In the rows, zero is written as 128.
Rotation paths and how fast each direction turns (degrees a step):
Each turn is a multiple of 5 degrees from 10 to 175, or 0.
Each row of a path follows its step; steps can be skipped.

step 0: [137 116 134 131 133 126 114 115 118 117 109 133 135 137 129 126 128 142
 132 125 134 112 132 130 126 132 137 130 126 125 120 128 133 130 142 126
 131]
step 3: [125 118 113 142 141 126 128 122 134 134 123 139 129 127 120 129 135 126
 135 133 125 129 148 124 135 119 116 126 121 119 135 125 129 129 124 135
 112]
step 4: [125 126 123 135 119 140 135 138 125 138 124 127 128 133 135 119 127 106
 115 128 143 136 129 133 129 120 121 128 128 122 138 145 129 133 132 122
 129]
step 7: [128 141 123 116 126 140 130 135 140 131 125 127 126 127 119 126 124 131
 133 131 125 114 131 129 121 136 140 120 135 140 138 131 110 136 138 122
 141]
step 8: [144 134 139 120 138 133 120 125 129 125 138 130 123 127 139 132 123 131
 139 122 125 135 148 130 126 136 130 134 137 133 122 121 132 123 143 128
 113]
step 9: [126 129 125 128 126 133 121 122 122 127 120 132 129 154 133 120 132 133
 134 137 123 134 119 129 124 142 118 138 112 131 127 125 133 119 133 113
 128]
step 10: [141 130 136 136 120 133 117 135 113 123 123 138 127 124 120 131 130 143
 131 136 123 115 118 123 128 121 131 131 125 112 128 148 131 129 132 131
 127]
step 12: [130 112 120 131 130 120 150 125 130 119 122 128 129 136 119 125 135 129
 127 119 127 125 133 145 135 128 121 131 125 123 142 134 116 137 123 125
 131]
Directions:
[129 125 124 124 129 129 123 128 127 128 127 132 128 129 123 128 127 129
 127 130 129 130 134 132 123 130 126 132 129 127 132 134 127 127 132 127
 128]
0
[134 127 127 124 128 130 127 130 132 127 135 129 124 125 130 129 128 126
 128 123 130 131 126 130 124 126 131 130 124 128 126 127 130 128 125 126
 128]
115
[126 125 127 127 126 125 126 130 128 126 134 128 128 127 124 130 124 129
 124 133 124 123 121 126 125 127 127 129 130 127 129 125 125 128 127 131
 127]
80

step 0: [119 133 141 124 113 129 137 145 126 124 133 124 131 127 124 139 133 136
 129 125 122 133 121 116 141 133 125 118 130 129 138 141 123 137 135 117
 121]
step 1: [134 144 128 118 133 133 123 144 131 132 140 120 135 139 135 122 138 130
 124 141 123 141 127 124 137 122 140 139 130 131 134 129 115 130 131 123
 127]
step 5: [126 120 131 120 127 125 141 134 131 122 140 122 139 119 125 127 147 126
 131 132 120 123 119 132 116 133 126 116 128 119 118 144 143 124 132 128
 133]
step 7: [134 126 131 126 117 143 131 118 123 123 140 115 132 122 137 121 149 115
 130 126 133 128 135 131 133 118 130 139 131 129 120 126 128 124 133 131
 143]
step 9: [132 136 135 128 121 127 135 128 148 127 135 124 122 125 136 130 121 119
 125 141 128 127 125 118 145 115 123 132 139 143 123 137 117 127 125 135
 133]
step 10: [125 129 140 125 128 120 129 120 128 107 147 110 117 121 133 128 133 125
 127 136 138 142 131 128 131 121 132 123 129 124 138 133 131 121 124 124
 137]
step 11: [128 142 150 129 123 128 124 140 132 126 133 127 126 133 110 150 134 127
 128 142 129 128 122 122 129 128 121 124 121 126 134 138 129 126 121 130
 135]
step 12: [143 138 129 114 125 125 112 132 125 122 127 127 123 135 136 132 136 117
 120 142 123 137 129 129 140 124 126 129 131 150 132 133 130 126 127 119
 137]
Directions:
[130 123 125 128 128 122 125 131 126 128 127 127 131 126 125 131 130 122
 133 130 128 129 128 130 123 132 127 131 132 131 127 127 129 128 129 130
 126]
40
[129 126 129 128 129 125 124 129 126 124 133 129 130 129 133 122 129 127
 126 125 128 128 130 125 132 125 130 135 127 130 132 125 128 128 128 130
 126]
125

step 2: [125 128 132 123 135 122 139 152 136 126 136 125 125 118 117 137 136 137
 126 135 121 122 130 132 121 133 127 126 136 119 120 124 128 114 147 113
 129]
step 3: [144 129 132 130 127 128 121 131 142 124 144 119 123 127 107 119 126 123
 116 135 128 119 129 129 123 127 126 126 145 122 124 131 130 116 135 109
 123]
step 4: [143 130 127 133 123 114 116 134 135 128 136 106 121 128 109 125 120 130
 138 134 122 137 123 136 137 122 139 119 127 118 128 131 137 118 128 126
 125]
step 5: [138 129 117 124 133 122 127 133 125 133 138 115 119 128 134 140 124 133
 129 141 123 126 117 133 127 131 129 128 111 114 124 139 143 109 124 118
 119]
step 6: [134 117 126 127 121 128 118 121 120 117 136 127 122 123 129 118 134 134
 121 140 134 132 111 126 126 131 120 131 115 120 127 147 123 106 125 118
 130]
step 11: [129 127 121 124 124 138 126 146 123 136 131 130 126 128 124 130 134 144
 117 126 142 121 136 122 125 137 115 127 139 122 129 123 112 127 151 118
 134]
step 12: [142 134 129 137 115 131 121 138 132 122 124 123 109 129 116 127 117 134
 122 126 127 125 135 127 134 124 121 121 146 129 139 118 116 135 139 113
 132]
step 13: [143 144 114 124 127 125 116 136 126 139 138 116 113 124 117 136 116 133
 138 126 122 125 129 141 127 125 128 128 130 123 129 118 128 139 138 127
 134]
Directions:
[127 126 128 126 124 131 133 130 127 125 130 130 127 127 128 130 132 128
 134 128 129 125 126 126 130 138 125 128 124 127 129 128 126 126 126 128
 128]
80
[129 128 129 123 130 130 127 124 131 125 127 133 131 128 126 126 134 132
 128 129 130 129 130 124 129 125 126 125 129 130 123 126 127 124 133 126
 128]
85
[124 133 128 126 125 129 128 132 130 132 127 127 131 125 131 133 128 129
 125 133 131 123 126 123 124 125 130 128 127 125 125 129 128 129 130 129
 123]
125
[125 125 129 136 124 126 127 132 128 127 124 125 131 127 128 128 132 130
 131 129 128 134 129 127 130 125 127 128 128 127 130 128 127 126 132 130
 128]
145

step 1: [136 132 136 131 117 141 133 138 139 136 119 133 123 139 126 127 126 131
 124 152 129 126 116 139 150 125 119 120 124 120 123 124 133 125 132 112
 121]
step 3: [123 125 132 119 121 130 129 122 132 138 131 133 113 127 129 153 138 138
 111 135 126 120 138 128 128 117 128 123 127 119 144 129 133 143 119 143
 134]
step 4: [120 132 133 123 123 138 113 125 130 123 115 128 136 118 133 137 138 122
 119 127 136 145 126 126 118 137 138 118 134 123 126 121 144 120 143 127
 113]
step 7: [136 135 124 143 118 129 109 118 139 143 139 121 132 129 129 140 118 130
 126 151 120 139 134 122 119 132 131 124 124 123 141 132 122 127 121 131
 131]
step 8: [113 141 136 123 139 136 141 137 129 136 125 130 141 126 145 138 126 130
 113 127 122 127 118 126 119 144 131 115 138 126 129 116 127 134 128 122
 139]
step 9: [134 123 142 115 123 128 123 116 118 144 121 130 112 134 120 123 128 117
 128 137 141 124 123 133 133 130 139 121 132 125 140 115 123 113 140 120
 139]
step 10: [147 116 115 136 125 149 139 129 131 133 123 140 117 125 129 122 140 132
 121 128 135 138 117 114 123 131 134 120 122 124 123 129 134 132 110 121
 128]
step 11: [130 126 116 128 133 118 131 120 136 144 127 110 128 113 119 150 131 124
 122 131 132 129 144 109 124 127 123 136 125 125 124 126 131 130 141 120
 137]
Directions:
[125 129 128 128 128 128 123 128 132 121 125 130 126 129 126 133 128 127
 127 125 135 128 128 127 126 124 125 131 130 125 127 128 125 131 127 130
 124]
40
[126 129 129 123 131 131 124 130 129 129 124 125 133 124 130 127 124 124
 130 132 127 129 129 128 133 127 128 128 132 127 125 125 131 131 127 129
 130]
95
[125 131 134 131 128 123 128 127 129 128 125 127 128 124 130 128 129 131
 126 130 127 126 130 123 126 129 129 128 135 132 132 132 130 128 127 130
 126]
85

step 3: [131 130 124 125 122 130 140 129 126 121 130 140 124 138 120 127 139 123
 131 124 110 130 131 120 122 129 128 111 117 120 139 130 119 123 127 127
 144]
step 4: [121 129 114 125 132 137 131 126 124 141 119 129 124 139 139 136 130 122
 137 145 121 126 128 132 135 125 127 127 116 115 127 120 126 117 140 116
 131]
step 5: [126 146 138 128 138 127 122 128 135 133 115 129 124 132 128 140 142 130
 123 125 123 122 137 127 121 136 119 122 122 114 136 118 132 118 123 130
 119]
step 6: [117 137 129 130 134 123 117 125 136 113 118 137 118 132 112 128 125 124
 122 142 120 128 136 126 130 121 143 126 126 124 127 121 137 123 129 120
 139]
step 7: [125 134 128 135 121 126 128 139 130 135 128 148 130 130 122 141 143 119
 132 135 137 137 123 140 120 128 134 118 130 132 128 122 125 111 129 126
 137]
step 10: [139 133 122 125 131 121 117 123 127 121 125 137 124 142 123 133 138 134
 143 143 127 127 135 129 125 137 133 128 126 110 137 136 120 119 139 130
 125]
step 11: [114 132 134 135 125 118 127 129 140 131 120 140 129 138 133 141 132 117
 138 135 118 133 125 105 129 134 125 132 125 126 129 121 132 119 135 125
 128]
step 12: [124 148 119 119 121 132 130 126 127 128 128 136 109 143 120 130 139 120
 121 129 126 125 120 124 119 130 128 121 119 128 140 124 135 128 124 120
 131]
Directions:
[127 129 129 136 122 131 128 127 126 124 130 126 128 127 132 127 132 124
 125 127 132 126 130 128 127 126 129 127 126 127 130 127 128 131 133 129
 131]
70
[121 129 132 125 131 128 129 125 126 126 131 128 128 127 128 127 128 129
 121 125 125 124 126 124 128 131 129 126 130 128 133 130 133 129 126 127
 128]
115

step 0: [136 124 136 125 124 129 131 125 129 128 137 122 122 132 130 106 137 138
 119 133 134 115 126 145 125 120 128 115 125 112 137 121 126 134 116 123
 129]
step 4: [123 130 126 143 121 125 126 131 129 133 138 130 144 136 129 112 122 138
 128 140 134 125 119 130 127 119 117 133 149 121 139 125 129 129 125 128
 120]
step 5: [124 118 127 124 133 130 126 139 135 125 130 140 127 127 122 120 131 127
 134 125 127 125 115 125 131 129 106 125 148 120 129 133 121 134 131 106
 137]
step 7: [124 124 140 128 131 124 120 136 142 135 130 124 126 114 125 117 128 128
 128 122 135 134 129 123 136 131 125 118 135 114 121 144 118 134 107 124
 136]
step 8: [127 136 139 142 132 125 128 116 145 130 135 130 122 118 121 121 127 122
 117 126 134 134 136 134 133 118 126 122 143 124 138 133 138 111 123 125
 126]
step 9: [136 117 132 122 137 123 136 128 130 136 139 137 129 121 127 117 140 128
 120 112 135 121 136 122 134 123 126 121 148 126 130 128 120 121 124 141
 140]
step 10: [120 121 132 127 134 124 131 120 120 131 148 133 122 121 126 126 120 135
 116 120 122 133 122 142 139 131 122 115 141 131 119 133 141 116 134 133
 123]
step 13: [130 128 128 125 125 128 127 121 115 119 120 137 138 131 135 111 134 141
 116 134 123 126 137 128 121 125 126 110 137 122 136 138 116 121 126 123
 135]
Directions:
[127 127 129 133 126 127 126 127 122 132 130 127 130 121 129 128 125 128
 129 132 124 127 125 129 125 127 129 126 127 125 127 133 124 128 128 130
 125]
115
[132 127 133 128 129 134 121 128 131 127 126 129 132 128 131 132 127 125
 126 128 127 128 128 128 131 130 127 126 126 124 134 130 128 130 126 126
 129]
45
[130 130 124 128 124 130 128 129 128 127 129 128 136 126 131 123 126 129
 125 129 133 131 132 126 128 125 128 126 126 133 131 128 128 127 131 129
 125]
160

step 0: [133 131 147 130 121 127 126 125 131 118 118 130 120 124 119 134 145 135
 129 123 126 130 121 128 155 131 133 124 113 134 125 131 122 128 123 120
 139]
step 1: [118 128 147 127 118 142 130 119 126 116 116 144 119 140 126 121 138 126
 136 124 124 130 122 135 125 128 128 125 120 138 126 135 122 134 132 129
 146]
step 2: [120 124 148 132 129 138 114 114 124 129 125 131 134 125 128 124 137 121
 137 111 115 115 124 131 132 132 125 131 116 140 129 124 127 131 114 138
 132]
step 3: [124 143 129 133 124 125 119 121 129 123 125 125 131 128 123 132 143 141
 141 114 113 122 141 128 135 125 132 138 115 142 135 135 126 128 128 133
 143]
step 5: [129 130 150 127 122 135 117 117 130 119 115 147 134 122 121 129 129 138
 140 114 119 123 126 118 130 119 130 127 126 119 117 131 128 124 128 123
 133]
step 6: [131 139 141 130 116 134 115 116 120 135 125 145 138 128 123 137 142 120
 136 123 119 130 123 131 132 126 137 128 118 125 145 136 123 124 121 122
 136]
step 9: [129 128 136 136 122 140 127 126 125 120 108 140 128 128 113 130 139 131
 132 125 125 129 126 134 145 126 138 124 126 133 126 140 130 124 140 134
 148]
step 13: [127 131 137 128 130 132 122 115 125 120 109 135 131 116 106 126 113 135
 138 119 119 117 119 136 133 116 131 134 133 128 128 126 123 129 132 136
 132]
Directions:
[129 127 126 127 130 133 124 132 127 133 128 128 126 131 131 130 127 126
 126 124 128 130 130 129 130 126 134 127 128 121 126 128 126 124 130 125
 130]
35
[124 124 126 130 130 125 125 125 128 123 129 127 132 125 127 131 125 127
 128 124 130 129 129 125 130 127 131 130 126 129 124 128 127 130 125 120
 126]
130
[125 130 132 125 129 128 131 126 124 128 128 128 126 128 131 131 125 129
 128 132 127 130 122 126 133 129 133 123 133 129 132 131 129 128 128 125
 126]
45
[130 130 127 127 123 132 128 132 129 124 130 125 125 130 127 126 126 132
 132 130 129 126 125 128 126 134 130 127 126 129 124 124 130 125 128 122
 129]
95
[123 122 128 129 127 131 125 126 128 131 128 134 128 130 124 130 126 126
 132 131 127 129 129 130 127 127 126 125 130 130 129 124 135 125 127 127
 129]
90
